runs of hidden systems:
In the rows, zero is written as 128.
trace 1, C (8 x 28):
[[130 125 118 166 128 184 123 160 149 122 150  47 157 147 174  95 140 121
  126 165  91 107 115 136  92 126 121 141]
 [128 127 114 162 132 182 125 161 152 119 150  43 153 146 178  97 136 124
  132 169  94 105 122 134  97 130 122 140]
 [127 127 119 158 133 183 120 165 154 115 149  40 152 143 185 105 131 127
  134 168  92 109 126 125  98 128 121 137]
 [126 128 120 156 131 186 122 168 156 114 146  42 147 138 185 107 126 133
  135 172  94 110 134 121 104 134 128 136]
 [121 126 123 154 137 182 123 166 157 110 139  39 144 136 187 110 126 131
  139 177 101 113 141 118 106 134 128 137]
 [121 128 129 147 135 182 118 167 156 112 136  41 141 133 188 115 123 129
  143 177 100 111 144 112 109 137 131 131]
 [117 130 129 149 132 181 120 170 152 106 134  44 139 130 191 120 119 129
  147 182 103 112 150 109 112 140 134 130]
 [113 126 132 143 126 180 121 173 152 104 125  47 134 125 185 125 117 130
  151 183 103 113 157 107 121 141 133 132]]
trace 2, W (8 x 28):
[[143 115  92 126 108 125 133 183  76 132  62 145 108 109  83 133 164 105
  191 167 105  95 143 147 154 159 172 138]
 [141 119  96 120 112 116 137 177  76 131  55 151 106 107  83 135 159 107
  191 170 113 101 144 139 160 161 170 134]
 [136 122 105 113 115 111 135 173  82 128  56 157 102 100  86 145 154 106
  189 162 114 104 146 128 164 162 167 132]
 [137 124 114 110 120 104 138 165  80 129  51 167 101 100  89 152 147 112
  188 159 118 103 150 125 169 163 164 130]
 [128 124 114  99 121  99 137 160  82 128  50 173  96  98  94 160 145 116
  184 152 126 110 154 118 174 163 170 126]
 [126 128 119  92 123  91 142 151  92 127  49 176  97  93  99 165 138 115
  182 148 133 114 161 107 176 162 172 125]
 [125 133 129  88 129  87 141 147  95 125  53 178  94 100 106 169 131 117
  176 143 140 119 161  99 176 159 169 122]
 [118 132 134  84 132  79 140 142 101 125  55 178  94  98 107 176 124 118
  172 137 147 123 166  92 178 156 170 116]]
trace 3, T (8 x 28):
[[161 116  83 158 109 115 128 131 101 145 122 157 152 153  75 102 185 104
  127 112  92 110  69 188 112 117 134 151]
 [163 115  78 165 111 125 131 138  97 149 124 143 153 150  81  95 188 102
  136 119  94 108  68 190 112 121 132 150]
 [160 115  79 171 107 130 127 153 101 144 127 134 155 152  85  91 185  99
  142 129  90 105  71 189 108 120 136 151]
 [161 113  80 171 107 142 127 154 103 138 126 124 155 148  94  86 183 100
  141 137  85 101  72 191 108 123 133 151]
 [161 114  78 176 110 148 128 164 104 136 126 114 156 151  98  88 184  98
  146 144  86 101  80 186 105 125 134 148]
 [158 114  77 174 107 156 120 174 107 136 123 102 157 149 103  84 183 100
  150 151  83  95  83 185 103 124 135 148]
 [156 114  80 177 108 164 124 182 111 131 127  91 151 152 112  86 177 101
  151 159  84  94  89 180 102 128 137 150]
 [155 115  82 177 107 172 124 184 112 129 128  83 147 144 112  86 174 104
  156 165  85  96  94 178 106 124 137 147]]

runs to name:
trace 4 (4 x 28):
[[134 131 121 163 141 174 119 131 159 125 173  53 169 156 178  97 132 135
   98 143 103 118 101 141  82 112 106 143]
 [127 133 129 161 137 176 119 130 165 123 171  53 161 155 185 102 128 137
   98 144 106 125 110 132  85 120 108 139]
 [122 133 131 154 139 173 116 131 168 121 172  50 156 146 190 102 125 141
  103 150 107 124 117 127  89 122 110 134]
 [123 134 136 154 138 171 117 135 165 115 171  50 150 142 195 108 121 140
  107 148 110 125 129 122  91 127 112 133]]
	C
trace 5 (4 x 28):
[[136 142 140 144 138 134 118  84 167 134 196 102 166 162 150 103 127 140
   61  90 127 145  84 142  84  96  94 133]
 [132 140 147 146 138 139 117  88 172 135 197  93 166 161 160 105 121 145
   62  93 131 142  90 135  84  99  96 131]
 [127 141 151 145 139 144 113  88 173 129 197  92 159 156 169 109 113 147
   61  97 132 146 100 128  89 102  92 125]
 [123 140 151 141 140 144 115  87 178 129 193  88 159 152 172 115 111 153
   65 100 136 146 107 123  89 103  93 127]]
	C
trace 6 (4 x 28):
[[125 122 121 151 124 183 118 186 140 112 124  44 141 134 171 115 130 121
  157 189  92 103 144 116 118 137 139 138]
 [124 121 120 148 124 182 119 189 140 111 122  50 137 129 169 116 130 122
  157 188  98 106 148 114 119 138 143 136]
 [122 125 123 143 126 183 121 189 143 110 119  49 133 130 167 118 127 124
  162 193  99 105 150 110 126 141 144 136]
 [124 124 119 144 122 181 121 190 136 112 113  50 133 126 170 120 130 125
  162 190  97 108 154 112 125 144 145 134]]
	C
trace 7 (4 x 28):
[[161 115  79 176 112 145 128 157 107 139 131 117 157 154  97  83 186 100
  138 134  88 104  74 190 103 122 131 155]
 [160 115  82 174 108 154 126 165 107 139 133 106 161 152 102  86 182  99
  142 146  82 100  80 190 101 121 127 150]
 [159 109  78 177 111 157 124 168 111 134 130  98 154 151 109  84 180 103
  147 154  85  98  83 185 102 125 131 148]
 [154 116  83 178 111 169 123 176 109 132 132  86 156 146 115  85 173 104
  151 160  83  98  86 183 100 123 133 150]]
	T
trace 8 (4 x 28):
[[103 141 157 103 141 146 121 146 150 102 113  84 110 101 186 162  87 150
  150 169 138 127 184  71 144 157 141 113]
 [101 140 159 100 144 143 123 150 142 101 101  89 104  96 182 165  89 150
  155 173 142 122 186  73 150 164 146 114]
 [101 139 155  94 140 139 125 154 139 107  91  97 101  95 174 165  94 144
  164 172 143 125 187  68 154 163 150 115]
 [103 135 151  93 138 132 128 155 133 106  85 107 100  94 166 171  96 143
  169 171 141 124 191  69 159 166 155 115]]
	C
trace 9 (4 x 28):
[[150 122  94 130 117  95 139 131  87 142  97 184 128 139  61 127 172 102
  146 111 114 112  87 172 140 130 142 139]
 [153 118  87 139 115  97 136 140  88 142  99 181 135 141  65 121 179 101
  150 113 108 106  85 174 134 131 144 142]
 [158 119  85 142 113 105 141 143  87 141  99 172 138 140  67 114 176  95
  152 122 106 103  81 177 129 131 148 141]
 [159 119  80 149 112 114 137 148  86 141 102 163 143 143  68 109 183  99
  155 126  98 104  86 183 130 130 146 141]]
	T
trace 10 (4 x 28):
[[147 135 124 157 131 127 118  87 149 145 185 127 166 166 121  97 151 128
   66  80 125 137  66 164  86  94 100 140]
 [144 137 129 157 131 129 119  85 153 140 189 119 169 168 130  96 145 132
   63  84 124 140  72 160  88  90  97 138]
 [141 137 134 154 137 134 119  88 161 143 193 109 172 167 137  98 141 134
   64  88 126 143  74 155  84  93  97 135]
 [136 135 133 151 136 135 118  86 164 137 193 102 172 168 144 100 133 139
   62  90 126 142  78 149  82  95  95 134]]
	C
trace 11 (4 x 28):
[[105 142 168 114 150 151 116 115 170 110 156  83 127 113 199 141  89 158
  102 139 146 147 164  78 118 135 115 114]
 [104 143 170 112 148 146 113 116 164 107 148  88 120 109 194 152  83 156
  110 142 149 143 172  72 122 140 118 114]
 [102 146 172 102 151 145 114 121 162 107 138  93 113 107 194 156  80 158
  116 146 153 140 177  72 127 143 122 112]
 [100 147 175 102 148 141 117 122 156 110 129  98 111 102 191 161  79 159
  120 149 159 139 180  68 135 149 127 109]]
	C
trace 12 (4 x 28):
[[144 126 111 169 130 155 115 113 147 135 180  88 175 169 142  87 155 124
   85 118 100 121  73 170  80 107 101 149]
 [142 126 110 164 128 159 117 117 150 132 174  82 173 169 147  85 152 126
   87 121  98 122  75 168  80 107 102 145]
 [138 126 112 168 132 165 118 123 149 131 174  73 170 165 154  89 146 125
   95 129  97 118  83 165  80 109 106 146]
 [138 130 114 170 133 167 119 127 154 129 177  65 169 162 161  90 145 126
   97 135  98 116  89 159  79 111 104 146]]
	T
